0: [5 5 4 7 3 3 4 0 3 3 2 6 7 6 6 5]
1: [6 8 4 6 5 6 8 8 6 2 8 4 8 3 4 6]
2: [8 3 4 7 6 4 5 7 3 4 7 4 7 6 7 2]
3: [7 4 4 4 5 7 6 7 4 5 4 4 2 4 3 4]
4: [3 5 6 4 1 4 2 0 4 5 0 7 1 2 4 8]
5: [6 5 4 2 6 6 8 9 6 3 7 4 6 3 3 6]
6: [3 6 5 7 3 5 5 4 6 5 5 5 3 4 3 7]
7: [6 6 3 5 4 5 6 7 5 4 7 1 7 4 3 5]
8: [5 3 6 5 5 5 3 4 4 6 4 6 1 4 5 4]
9: [4 6 5 7 2 5 4 0 4 4 0 6 5 4 4 7]
10: [4 5 7 6 3 6 2 1 4 4 1 7 1 4 3 5]
11: [5 6 6 7 3 4 3 5 6 3 5 7 3 3 3 7]
12: [2 4 5 4 3 5 4 2 5 7 2 1 1 6 3 4]
13: [6 5 6 5 5 4 2 8 5 2 6 6 5 2 5 4]
14: [3 4 6 5 4 2 2 2 5 4 5 6 6 6 7 4]
15: [7 6 5 4 5 6 4 8 4 1 7 3 8 2 4 3]
16: [6 7 4 6 5 4 6 8 5 3 9 6 8 4 6 4]
17: [1 4 4 2 6 5 6 7 6 7 5 3 4 7 4 1]
18: [3 3 5 5 4 3 3 1 4 6 2 5 3 7 5 3]
19: [5 6 4 5 4 6 6 7 5 4 5 4 3 2 3 6]
20: [3 4 4 3 7 2 4 7 6 5 8 6 6 5 7 3]
21: [7 6 4 3 6 7 8 8 5 2 8 3 8 1 3 7]
22: [3 4 5 5 4 5 5 3 5 6 4 4 2 6 5 3]
23: [3 5 4 2 5 6 6 7 5 5 6 4 4 5 3 3]
24: [2 5 4 2 5 6 6 7 5 3 4 1 4 5 1 4]
25: [8 4 7 8 4 2 0 3 4 3 6 6 5 2 6 7]
26: [4 4 6 5 2 2 0 0 3 1 1 5 6 2 5 6]
27: [4 6 5 5 2 3 4 0 5 4 3 9 5 2 5 8]
28: [3 3 6 4 4 3 2 1 4 5 1 6 4 7 8 3]
29: [2 5 6 5 3 4 4 1 6 6 3 4 2 6 4 7]
30: [4 3 4 3 6 4 4 7 4 6 6 4 4 5 5 2]
31: [3 4 7 5 3 5 2 1 5 5 1 6 1 6 4 4]
32: [5 6 4 7 4 7 6 6 5 5 5 3 4 5 3 4]
33: [5 4 5 6 5 5 5 4 4 6 5 5 3 6 6 5]
34: [3 5 3 7 4 4 5 4 5 5 5 5 5 6 5 5]
35: [5 4 3 6 4 3 5 2 3 4 3 5 5 5 6 6]
36: [5 5 3 5 6 5 6 8 5 4 8 3 5 2 3 7]
37: [3 5 6 6 4 7 6 3 4 8 2 5 0 9 4 2]
38: [4 3 3 4 5 4 4 9 5 4 8 3 5 3 4 4]
39: [5 0 4 4 6 1 0 7 4 4 7 1 7 5 6 2]
40: [4 4 5 3 6 3 3 6 6 4 6 5 1 1 3 7]
41: [4 3 3 5 4 6 6 2 3 9 1 3 0 8 4 3]
42: [1 5 6 3 5 3 4 4 7 5 5 5 3 4 3 5]
43: [5 3 4 7 4 4 4 2 3 7 3 4 3 7 4 3]
44: [6 2 4 6 4 1 1 1 3 4 5 5 6 4 6 3]
45: [5 4 5 6 5 5 5 4 5 7 5 5 3 6 6 5]
46: [8 5 5 5 3 6 6 8 3 0 7 3 8 1 2 7]
47: [4 5 5 5 4 3 5 2 4 5 3 8 5 5 7 6]
48: [2 7 5 1 5 7 8 5 6 3 4 2 6 5 2 5]
49: [3 2 6 4 6 3 2 4 5 6 6 4 3 5 5 1]
50: [5 3 6 6 3 2 0 1 4 2 5 4 6 1 5 8]
51: [2 6 6 3 2 3 3 0 5 4 1 8 4 2 4 8]
52: [4 6 4 5 3 2 3 0 4 4 2 8 7 5 7 3]
53: [2 7 5 7 2 3 3 1 5 3 5 4 6 4 4 7]
54: [4 4 6 4 2 2 0 0 4 2 2 5 6 3 4 6]
55: [7 4 4 7 5 6 7 6 4 6 4 7 2 6 6 5]
56: [7 4 2 6 2 2 3 2 2 3 4 4 8 3 6 7]
57: [3 8 5 4 6 6 8 8 7 3 6 6 5 3 4 6]
58: [5 3 4 7 3 3 3 2 3 3 3 2 6 4 4 6]
59: [2 4 5 4 5 3 5 1 6 7 2 7 3 6 6 5]
60: [5 3 5 3 5 5 3 5 4 6 4 6 1 3 5 5]
61: [8 4 4 3 6 4 4 9 5 4 7 5 4 1 4 6]
62: [6 3 5 6 3 4 1 3 4 4 3 5 2 2 5 7]
63: [1 6 4 4 3 3 4 0 5 4 1 6 5 6 6 5]
64: [5 5 4 3 6 6 7 9 5 4 7 4 5 5 4 4]
65: [5 3 5 6 4 3 2 7 5 4 8 4 5 4 5 3]
66: [4 3 5 5 4 3 2 0 4 6 2 5 4 7 6 3]
67: [6 5 5 3 6 7 7 9 6 5 5 6 3 3 4 5]
68: [2 4 5 4 3 6 5 3 4 8 3 0 0 6 2 4]
69: [5 4 3 5 5 6 7 4 4 8 2 7 1 7 6 4]
70: [5 5 4 5 3 3 4 0 4 3 2 6 7 4 6 7]
71: [3 3 6 4 2 3 1 0 4 4 3 3 4 2 3 7]
72: [5 5 6 4 5 6 4 8 5 4 6 3 4 3 4 4]
73: [5 6 4 2 6 6 7 9 5 4 7 4 6 4 5 4]
74: [5 8 4 6 5 5 7 8 5 1 8 3 9 5 4 4]
75: [1 6 5 7 3 4 3 1 6 3 5 2 5 5 2 6]
76: [7 1 5 5 4 2 0 2 2 3 3 4 4 3 5 3]
77: [7 4 4 6 5 4 3 8 4 2 8 3 6 1 3 5]
78: [3 3 6 3 3 2 2 0 4 4 2 2 4 3 3 6]
79: [4 3 2 6 4 2 5 2 4 4 3 3 6 6 6 5]
80: [3 4 4 4 4 3 4 2 5 6 3 6 3 6 7 4]
81: [5 5 4 1 6 6 8 9 6 3 6 4 6 3 3 6]
82: [3 3 5 1 6 2 3 7 6 4 8 5 3 2 5 4]
83: [3 3 3 2 6 2 4 1 5 6 1 8 5 7 8 4]

[8 6 5 4 3 6 6 7 4 0 7 4 8 1 1 7] --> 46
[3 4 5 4 5 5 3 6 6 4 6 3 3 3 3 4] --> 72
[6 5 6 4 5 6 3 7 5 4 6 2 3 3 3 3] --> 72
[6 6 5 5 2 3 4 0 4 5 2 9 6 3 6 8] --> 27
[2 3 5 4 4 2 1 4 5 4 4 2 5 4 5 3] --> 49
[6 3 4 6 6 3 3 8 5 3 8 3 7 4 6 4] --> 65
[4 7 5 4 4 7 7 6 6 4 6 6 3 1 1 8] --> 19
[6 5 2 4 4 8 8 7 3 6 4 2 2 5 2 5] --> 3
[3 4 3 4 6 2 4 7 5 5 8 6 6 4 6 3] --> 20
[8 6 5 5 3 6 6 8 4 1 8 2 8 0 1 7] --> 46
[4 3 4 5 5 4 4 6 4 6 5 3 4 7 6 1] --> 30
[5 3 3 5 6 4 4 7 4 5 7 3 5 5 6 2] --> 30
[1 8 5 1 4 8 8 6 7 2 5 2 6 3 0 6] --> 48
[5 6 3 5 4 5 6 7 5 4 7 2 8 3 4 6] --> 7
[5 6 4 7 5 5 5 7 5 4 8 5 7 4 6 5] --> 16
[2 6 6 0 7 7 8 7 7 5 4 6 3 6 4 4] --> 23
[7 4 6 7 3 2 2 0 3 2 4 5 6 2 5 7] --> 50
[3 2 4 4 4 4 2 5 5 4 4 1 2 2 2 5] --> 40
[7 0 4 4 6 2 0 3 3 5 5 3 4 4 6 3] --> 76
[8 1 3 4 4 3 1 3 2 5 3 4 3 3 6 5] --> 76
[7 4 5 6 5 5 2 8 5 3 7 7 5 3 5 4] --> 13
[0 9 5 1 4 8 9 6 7 2 5 2 6 3 0 6] --> 48
[7 6 6 4 5 6 5 8 4 1 7 3 7 2 3 4] --> 15
[6 4 3 5 4 3 4 1 3 5 3 5 5 5 5 6] --> 35
[4 6 4 5 6 6 8 5 5 8 4 5 2 9 6 4] --> 69
[6 5 4 6 5 5 6 7 4 4 6 1 6 6 4 3] --> 7
[5 4 4 7 5 4 4 7 5 4 7 1 6 4 3 5] --> 7
[5 5 4 4 4 6 6 7 5 3 5 3 4 2 3 6] --> 19
[6 6 6 4 4 6 4 8 4 0 7 3 7 1 3 5] --> 15
[6 3 5 7 4 4 3 1 4 6 3 5 3 7 5 3] --> 43
[4 5 4 6 3 1 2 0 4 4 2 9 7 5 8 4] --> 52
[5 7 5 4 5 6 7 7 5 2 7 2 9 4 4 4] --> 74
[5 3 6 6 5 5 1 5 3 5 5 1 3 6 4 2] --> 49
[5 0 4 4 6 1 0 6 3 4 6 1 5 5 6 1] --> 39
[6 3 4 6 3 4 2 3 3 4 3 7 3 3 5 6] --> 62
[2 4 4 4 3 5 4 3 5 7 2 1 1 6 3 5] --> 12
[6 3 4 4 5 5 3 7 4 4 6 3 3 3 3 4] --> 72
[3 8 5 2 6 7 9 9 6 3 6 6 7 4 4 5] --> 57
[5 7 7 6 3 4 3 2 4 3 3 8 5 3 5 8] --> 27
[7 8 4 5 5 8 9 9 4 3 7 4 7 5 4 5] --> 1
[3 3 5 5 4 3 3 2 4 6 3 3 3 7 4 3] --> 18
[4 8 3 3 4 8 9 6 6 3 5 1 6 4 2 5] --> 48
[7 4 4 3 6 5 5 9 5 4 6 5 4 2 4 5] --> 61
[3 7 5 6 4 5 5 2 7 5 5 4 3 4 3 7] --> 6
[5 3 5 6 4 4 2 3 4 6 4 6 3 5 6 3] --> 8
[2 2 2 2 5 4 5 6 5 5 5 1 3 4 2 4] --> 24
[5 3 5 5 4 4 2 3 4 6 4 6 3 5 6 3] --> 8
[6 3 4 4 5 6 5 4 3 6 2 2 4 8 4 0] --> 43
[5 3 5 6 4 3 2 7 5 4 6 4 5 5 5 4] --> 65
[5 4 4 5 5 6 7 4 5 7 3 8 2 7 6 4] --> 69
[7 3 5 5 4 3 2 3 3 4 3 7 3 2 6 6] --> 62
[3 4 6 3 8 3 4 7 6 4 7 8 5 5 6 3] --> 20
[2 4 6 4 5 6 5 2 6 7 3 4 1 7 4 4] --> 22
[4 4 4 5 6 6 7 4 5 8 3 6 2 8 6 3] --> 69
[8 3 3 6 6 5 5 8 3 5 7 5 6 5 7 2] --> 2
[2 4 6 5 5 4 3 4 6 4 6 2 4 4 3 5] --> 42
[1 5 5 3 5 3 5 1 6 7 2 6 3 6 6 5] --> 59
[6 7 7 7 3 4 2 1 4 3 4 8 5 2 5 9] --> 27
[7 3 5 7 6 4 3 5 4 5 7 2 5 4 5 4] --> 65
[1 4 5 2 6 5 6 6 6 7 5 2 3 7 4 1] --> 17
[4 8 4 3 5 8 9 8 6 4 5 6 6 5 4 5] --> 57
[6 3 3 4 5 4 6 8 4 5 6 3 5 5 5 2] --> 30
[7 4 4 7 4 6 5 7 3 5 5 1 4 5 3 3] --> 32
[3 5 4 6 4 5 5 4 4 6 5 2 3 7 4 3] --> 22
[7 3 5 4 4 7 5 7 3 6 4 5 2 4 4 4] --> 3
[2 4 6 5 5 4 3 5 6 4 6 3 5 5 4 5] --> 42
[5 3 6 5 5 4 3 3 4 6 4 6 2 6 6 2] --> 8
[2 5 6 5 5 2 3 3 6 5 5 5 6 5 5 6] --> 14
[5 4 5 6 4 3 4 2 4 5 3 7 4 5 7 6] --> 47
[4 4 5 4 3 2 3 0 4 4 3 5 6 4 6 6] --> 70
[3 6 4 3 4 6 6 6 5 4 5 4 4 5 3 3] --> 23
[1 5 6 3 5 4 4 5 7 5 6 5 3 4 3 5] --> 42
[5 1 4 5 4 4 2 4 2 6 3 3 3 7 5 1] --> 43
[6 6 4 3 6 7 9 8 5 5 6 7 4 4 4 4] --> 67
[4 4 5 4 5 5 3 7 5 3 6 2 4 1 2 6] --> 72
[4 4 5 6 5 3 3 6 5 4 7 4 6 4 5 4] --> 65
[4 6 3 5 5 5 6 8 5 5 8 3 4 3 3 5] --> 36
[3 3 3 2 6 2 4 5 5 5 3 8 5 7 7 3] --> 83
[0 7 5 7 2 4 6 0 6 5 1 5 5 6 5 6] --> 63
[2 4 3 2 6 2 4 6 6 5 4 8 6 6 7 4] --> 20
[7 4 5 2 5 6 6 8 5 4 5 6 4 3 5 6] --> 67
[1 5 3 4 3 3 5 0 5 4 1 5 6 6 5 6] --> 63
[8 4 4 9 3 3 1 2 2 4 4 5 5 5 5 4] --> 44
[4 5 5 5 1 4 2 0 4 5 1 6 2 3 3 7] --> 4
[7 2 5 6 4 5 3 3 2 6 2 4 3 8 5 2] --> 43
[7 3 5 7 4 4 2 2 3 5 3 4 3 7 5 2] --> 43
[4 6 5 5 2 4 4 0 5 5 2 8 5 2 5 9] --> 27
[7 5 4 5 4 5 4 7 5 2 7 2 5 1 2 6] --> 77
[4 2 4 3 5 3 1 6 5 4 6 4 3 1 4 6] --> 40
[5 3 6 4 7 2 3 4 4 5 5 9 6 6 9 3] --> 14
[8 1 5 6 5 5 1 6 2 4 3 3 3 5 4 1] --> 76
[8 3 4 8 4 3 1 3 3 5 5 5 5 4 5 4] --> 44
[4 8 2 6 4 6 9 7 5 3 8 3 7 3 2 7] --> 1
[8 5 4 7 5 5 5 8 4 4 7 7 5 6 7 3] --> 2
[4 6 4 6 3 3 3 0 4 4 2 8 7 6 7 3] --> 52
[6 3 4 6 3 3 2 1 3 4 3 3 5 4 4 5] --> 58
[4 5 4 4 2 4 3 0 4 5 0 7 2 3 5 6] --> 4
[3 7 5 4 4 5 6 6 6 4 7 4 6 5 3 4] --> 23
[8 1 3 4 7 3 4 8 4 6 6 6 6 6 8 1] --> 2
[7 3 5 6 3 5 3 2 3 7 1 6 1 7 5 3] --> 43
[5 3 4 6 3 5 3 5 4 3 5 2 3 2 1 6] --> 19
[2 4 5 4 2 2 2 1 4 4 1 2 4 5 5 5] --> 78
[6 2 4 6 3 3 2 1 2 4 2 3 5 5 4 5] --> 58
